Turns, then the turns between two rows, first turn first; the first pair answered:
turn X:
[ -2  -9  -2 -13 -31   6  -8   1  24 -21 -19   0   0] -> [  0  -6  -4  -7 -31   2  -7  -7  22 -12 -18   1   3]
[ -1   3  -5 -25  -5  -3 -19  15  44 -36  48 -29 -15] -> [ 11  -2 -22 -25 -16  -5 -34  16  53 -16  41 -12  -2]
[ 12 -33  31  -5 -22  24  10  16   3 -22 -25   1  17] -> [ 13 -40  25   4 -22  18  11  17   3 -21 -33   5  18]
turn G:
[ 23 -45  28  26  10  18 -31  19   7  36  -3 -18  17] -> [ -8  21  -4   1  44   4 -26 -14   5  29  56 -10  -6]
[-10  32 -12 -12  -7 -11   9   9  -5 -32   2  16  -7] -> [  8 -11   3  -3 -28  -3   5  24  -6 -29 -29  17   6]
[  5 -22  15  -5 -28  14 -10 -22  -8   8 -21  -8  14] -> [ -3  10  -2 -25 -17  10 -18 -26   3  13  25  -9   2]
turn R:
[ 21 -13  30  15   0  -5 -11   0   3  32 -35  -2   0] -> [  1 -17  30  12  -2 -12  21 -26   2 -11 -34   9 -18]
[  1 -14 -13  13  -1  -9  22 -10  12 -21   2  -4  -6] -> [  9 -14 -26  16   5 -11  -1  -1  11  12   9 -12   5]
[  7 -25 -18  10   8  22  18 -16  11  26  12  15   1] -> [ 24 -33   6   9   8  31  20  14   6  14  -3   4   7]
[  9  14 -34   4   2  -4 -11 -10 -30  45  10 -11   9] -> [ 24  -5  18  -6  -3  12   7  41 -35 -12 -20 -26   4]
Pairs:
Between the rows of a pair lie 2 to 3 turns.
[  2   1   0 -32 -44  -2   9  33  12 -24  11   9  19] -> [-19  45  -4  -7 -16 -23  12 -15 -30   0  -1  31  26]	R, R, G
[ 32 -16  59  -4  -2  16  -2  39   3 -49   9  -8 -31] -> [ 22 -44 -14   4 -17  10 -15 -11  39   5  54   4 -39]	R, G, G
[ -7   4 -17 -13 -54 -33  48  34 -37 -21 -27  51  28] -> [ 10   2 -25  -9 -48 -31  14  52 -38  17 -22  47  46]	R, R
[ 21 -16  43 -11   6  16  29  21  -2 -36 -25 -15  -4] -> [ 16  45  -2   2  49  -5  -6  -7 -17  45  16 -15  14]	R, R, G
[  0 -30  -7  13 -23   6  12  -6   1  -7 -30  20   7] -> [  4 -35 -11   7 -35   7   3   3  14   1 -16  21   5]	G, G, G
[ 11 -15  20  40  -8 -13  16 -23 -21 -10 -36  12 -23] -> [ 26   5  21  41  18 -10  -6 -20 -28  30 -18  -1 -16]	R, X, R
[ 13  15 -27  -1 -19 -36 -38  23 -17  41  -3  18  37] -> [-19  23 -41 -37 -29 -22  -5   4  12 -26  34  20 -15]	R, G, R
[ 16  22  17 -34 -22  -5   0  60   4 -29   5   0   1] -> [ 13  17  34 -22 -25  -9  12  54 -13 -35 -19   2   9]	G, G
[ 32 -50  22   8 -15   0  -2   6  11  14 -27   3  19] -> [-17  -9   0   0  -3 -15  26 -50   8 -19  10  16 -27]	R, G, G
[-29   7 -48  10 -27 -35  -1 -26 -13  23   9  33   6] -> [-17 -12 -61  -1 -35 -29 -16  -9  10  31  21  24   8]	G, G
[  6  -9  16 -26 -11  -3 -25  48  25  -4  28 -20   8] -> [-10  17   4 -36  -1 -10 -23  35  15 -10  39 -13   1]	G, G, G
[-18  19 -10 -12  -2 -11  -6  35 -12 -27  -9   8  -9] -> [ -8  -5 -34 -19 -12  -5 -29  34  15   6   0   5  -2]	R, G, G
[-19  57 -19 -43  -4  -1  14   9 -18 -45  44  26 -10] -> [ 12  49  10 -49  -4   5  -5  58 -24 -32  21   9  15]	R, R
[ -1  10   4 -29 -25  21  10  52  27 -44 -29  -4 -28] -> [ -4  58 -46 -22 -10  -3 -20  31  11  13  10  10 -11]	X, G, R
[-37  13 -42  -5 -20 -12  18 -35   8 -19  21  31 -18] -> [ 17 -35 -33 -16 -41   8 -18  27  33   9  17  10   8]	G, G, R
[  4   1 -15 -11  -3  25 -20 -35  10  32  35 -23 -18] -> [ 20   0   9  -3   2  25 -38 -12  -7  51  16 -29   6]	G, R, G
[-20 -31  22  30  23  -3  44 -61  -6 -10 -20 -17 -22] -> [ -2 -12  28  34  56   1  10 -43 -11  36  -5 -36  -8]	R, X
[-19  28  -2  15  59 -11 -31  -2 -23  35  -5   8  16] -> [-36  -5 -17  30  34 -16   4 -54 -11  18 -11  23  -5]	G, R, R
[ 14  18  -1 -29 -22  -2   1  49  -6 -29  -7  21   9] -> [ -8   7 -36   8 -26 -19   7 -14 -10  14 -19  44  14]	R, G, R
[  8  27  20  -9  17  -4  -5  30 -12  -2  -3   0   8] -> [  4   5  15  21   7 -11  -3   8 -20  20 -30   8  20]	R, R, G
[  7 -18 -13  14 -10 -11  -9   1  -4  37 -20  14  25] -> [ -1  29   3 -33   8  -2  -4  27  -5 -13  22  -4   1]	G, R, G
[-13  16 -19  -5   7  -9  11 -29  23  12  18  -8 -25] -> [  0  -2  14  25  11  -4  15 -24   0  19 -23 -17 -17]	G, R, X
[-26 -38  -5  23  38   0   7 -50  16  21  19 -49 -34] -> [ -8 -23  37  38  48  -2   3 -17 -18  28 -25 -51  -8]	R, G, G
[  2 -15 -24 -26 -43  -5  11  14  21 -24  17  16 -15] -> [ 27   3  14 -24 -29  -8  -1  54 -12 -18 -12   9   8]	G, R, R
[-22   8  11  -4  28   2  12 -28   8 -11   9 -18 -25] -> [ 11 -14  16   6  22   4 -17   2   5  34  -5 -22   6]	R, G, G
[-10 -12 -12  -9  15   0 -18  -5  11  26  38 -37   4] -> [ -4 -28  37  -1  10   6   8  11 -11 -20 -17 -35   1]	R, G, G
[ 10 -17  41  32 -18 -47  -2 -30  -9  31 -22   1  30] -> [ -5 -11  68  21 -10 -36  19 -25 -11 -17 -25  -3  10]	R, X
